(in the rows, 128 means zero)
The rows of X fall into 3 groups, and each row is roughly a mix of its group's hidden directions; some rows fit no group.
X (121 x 12):
[[136 140 115  77 173 132 159  96 118 135 149 179]
 [151 115  74 129 115 146 147 125 185 159 107  94]
 [100 159 137 111 135 107 153 119 107 184 184 111]
 [170 144 103 142 143  76  76 119 139 122  89 125]
 [135 121 139 160  64 131 168 132 107 169 141  98]
 [138 124 128 192 108 117 158  83 153 170 115 119]
 [147 138 161 121 100 161 142 203 123 144 103 121]
 [172 142 107 178 104 153 103 128 162 149  93 104]
 [148 115  99 149  91 134 151  54 141 108 112 117]
 [141 118 115 146 171  70  98 105 163 166 115 126]
 [109 112 172 192 141 117 135  83 133 154 143 147]
 [177 104 180 110 143 103 115 101 136 159 107 159]
 [158 135 129 157  54 141 154 109 159 142 112 110]
 [130 146 136 154 169  82 149  99 135 139  73 100]
 [101  90 148 156 107 152 103  99  92  96 170 145]
 [146 121 165 103 132 117  59 110 127 128 118 179]
 [183 161 171  84 146 110 150 154 128 131 151 129]
 [126 124 106  89 162  96 133 106 149 127  58 118]
 [159 159 154 144  69 110 111 181 111 123 140 120]
 [114 105  94  93 190 112  96 102 129 109 103 146]
 [ 59 100 113 178 133 159 105 145 119 127 134 116]
 [161 116 176 189 120 105 152 143 141 146 160 133]
 [138 105 119 193  85 122 153 155 123 113 170 133]
 [ 80 160 113  81 151 146 136 149 129 103 123  78]
 [135 115 131 139 110 166 169  87 174 171 100 121]
 [138 102 152  98 116 150  80  74  83 132 122 137]
 [ 92  91 104 158 100 136 124 107 125 134 152  64]
 [105 188 165 126 147 143 143 148 174 161 112 118]
 [ 94 118 120 122 205 111 126 131 123 132 124 178]
 [119  82 147 102 116 132 104 130  94 109 189 161]
 [152 104 145 159  90  98 172 135 134 157  81 149]
 [110 110 118 153 145  97 148  86 144 185  99 162]
 [ 81 119  82 110 146  77 157 126 142 131  90 114]
 [101 151 139 115 123 158 135 159  86 130  70  89]
 [119 155 141 132  87 162 158 158  96 132 187 135]
 [126 115 142 118 162 121 142  70 164 155  73 133]
 [141 155 162 174 131  80 162 167 104 134 107 127]
 [137 147 147 116  74 128 131 203 137 122 113 148]
 [124 155 127  81 191 116 144 113  87 100 141 119]
 [ 85 116  68 101 108 161 103 103 122 118 147 153]
 [162 156 183 163 168 155 122 169 121 133 132 134]
 [ 99 106 168 159 131 137 136  76 154 145  82 107]
 [144 137 147  74 132 114 136 151 157 162  67 119]
 [169 110 121  81 100 107 114  82 148 163 119 155]
 [155 137 133  98 114 185  75 161 138 128 158 119]
 [ 94 102 122 171 158 132 123 177  73 113 127 123]
 [114  99 138 158  91 164  88 134 114 128 180  96]
 [112 145 113 101  84 180 151 141 152 153 135  82]
 [156 173 137 101 121 115 121 164 157 169  85 101]
 [ 75 141 137 135 145 148 122 150  83 123 146  68]
 [175 143 113  81 169 122 114 108 126  94 147 167]
 [ 76 125 108  90 167 159 145 118 124 116  97  87]
 [143 156 133  93 130 117 122 174  77  93 152 165]
 [ 93 105 106 113 137 126  68 131 122  81 126  86]
 [111 107 110 133  90 131 139 111 171 167  66 117]
 [101 132 157 103 179 103 141  79 134 143  83 123]
 [115  93 142 162  63 142 162 100 143 156 129 116]
 [125 158 164 125 151 173 133 184 115 115 167 151]
 [116 123 115 102 195 105  96 160 146 115 165 109]
 [140 148 158 144 153 134 116 170  96  90 180  99]
 [133 131 136 102 188 105 102  67 141 139 115 149]
 [154 141 136 157  56 130 141 130 158 173 114 134]
 [127 165 153 100  78 167 157 166 124 135 105 104]
 [145  89 185 109 126  93 128 148 100 124 176 141]
 [137 153 138  68 112 144 122  66 152 134 139 154]
 [161 124 155 151  54 141 151 155 118 123 141 103]
 [136 146 154 129 133 121  86 156  98 103 172 183]
 [112 139 172 147 186 138 121 125  71 107 145 132]
 [133 125 119  98 186  96  80 140 101  87 130 131]
 [ 98 109 131 181 176  98 139 112 101  88 144 134]
 [151 120 167 167  80 108 162 132 108 153  88 118]
 [118 122 110 155 215 110 125 106 144 126 107 130]
 [144 115 105 140 155 165 134 124  55 105 115 159]
 [169 131 125 115 143  82  76 140 104  82 139 148]
 [114  85 118 151 109 116 147  77 134 165 111  79]
 [145 144 147 150 148 113 104 165  87  82 178 134]
 [114  96 128  88 178 150 117 131 116  69 148 111]
 [ 96 171 176 147 122 111 128 177 109 118 113  92]
 [129 118 141 102  62 145 156 187 123 124 148 126]
 [140 135 131  77 182 110 107 159 117 103 139 172]
 [119 100  94 129 176 119 157  78 159 130  93 109]
 [114 153 134 128 182 114 148 147 141 133  78  75]
 [120 161 153 115 187  67 104 130 132 147 115 138]
 [122 162 138  90 192 101 103 119 141 142 140 166]
 [103  90 134 120 130 151  92 114  94 135 196 145]
 [162  85 159 117 158  87  96 125 123 131 168 158]
 [178 146  92 113 101 150 131 169 139 140 167 163]
 [124  97  99 181 160 102 142 133 106  72 125 123]
 [184 126 132 167 116 134 111 126 174 132 178 147]
 [106 153 109 146 106 153 146 191 122 102 151  86]
 [137  95 104 111 145 172 123  77 176 123 105 151]
 [161 155 118 120 150 162 178 187 139 148 123 139]
 [145 114 162 133 144 180 165  69 130 158 124 127]
 [134 102 166 174 128 160 125  96 156 110  93 168]
 [175 106 166 111  70 128 119 100 118 150  98 117]
 [152 163 121  76 146 152 105 142 104  81 154 105]
 [ 99  89  85 101  92 119 133 189 130 128 126 117]
 [134 137 103 140  82 176  99  75 116 135  97 120]
 [146 156 132 101 180 128  97 142  91  96 174 126]
 [148 162 120  84 178  90 113 148 108  95 109 143]
 [ 90 133  82 121  79 122 173 121 136 135  84 127]
 [122 124 157 152 103 119 149 144  81  91 172  85]
 [136 150 118 132  80 160 150 161 166 164 118  85]
 [ 95 116 127  74 173  96 126  82 121 126 131 159]
 [109  96 134 201  90 142 136 125 131 119 126  87]
 [158 137 153 120  60 126 168 120 130 158 148 160]
 [101 171 120  60 121 134 161 107 160 129 127 146]
 [151 140 131 162  55 149 157 152 136 117 154 108]
 [141 144 156  72 130 138 102 184 106 120 166 132]
 [142 145 153 110 152  89 137 109 153 175  70 124]
 [132  74 142 127  82 165 119  96 145 150 169 117]
 [ 88 125 127 107  92 102 189 147 105 125  92 111]
 [135 103 151  80  66 154 133 154 112 132 150 155]
 [ 88 133 144 135 112 130 185 131  88 116 113  74]
 [149 149 100 133  89 148 128 178 172 152 121  89]
 [103 116 134 106 145  89 134 150  97 122  87  65]
 [111 135 106  96 158 119 119 152 101  72 125 182]
 [132 134  98  98 138  97 126  85 178 155  80 127]
 [ 87 133 115 115  64 158 169 137  94 118 116 136]
 [162 149 162 164 101 149 153 192 136 130 136 114]
 [100  86 120  99 122 107 100 142  92  69 127 153]]
Here is one row of each group, with its name. Which group are the others in?
[121 107 147 133 181  92  87  96 132 101  91 150] : (25)
[142 143 161 113 161 113 141 181 106  70 142 113] : (38)
[123 146 188 148 156 131 172 167  93 124 126 150] : (18)

[125 151 122 146 107 157 106 174 101  69 163 135] : (38)
[146 141  96 147 190  85 101 148 164 125 133 145] : (25)
[145 116 125 112 144 148  70  59 126 137 132 153] : (18)
[128 148 140 172 123  81 155 114 110 133  93  73] : (38)
[121 176 142 151 182 126 150  85 142 115 154 157] : (18)
[106 143 138 120 143 130 105 118  70 160 191 140] : (38)
[128 121 167 135 187  95 122 158 136 154 116  80] : (38)
[100 109 104 198 158 125 120 116 159 122 163 109] : (25)
[110  99 111 121 118 176  80 128 136  65 128 124] : (25)
[156 174 156 129  75 117 179 154 132 145 114 124] : (38)
[140 127 113 151 112 117 141  59 147 153  83 161] : (18)
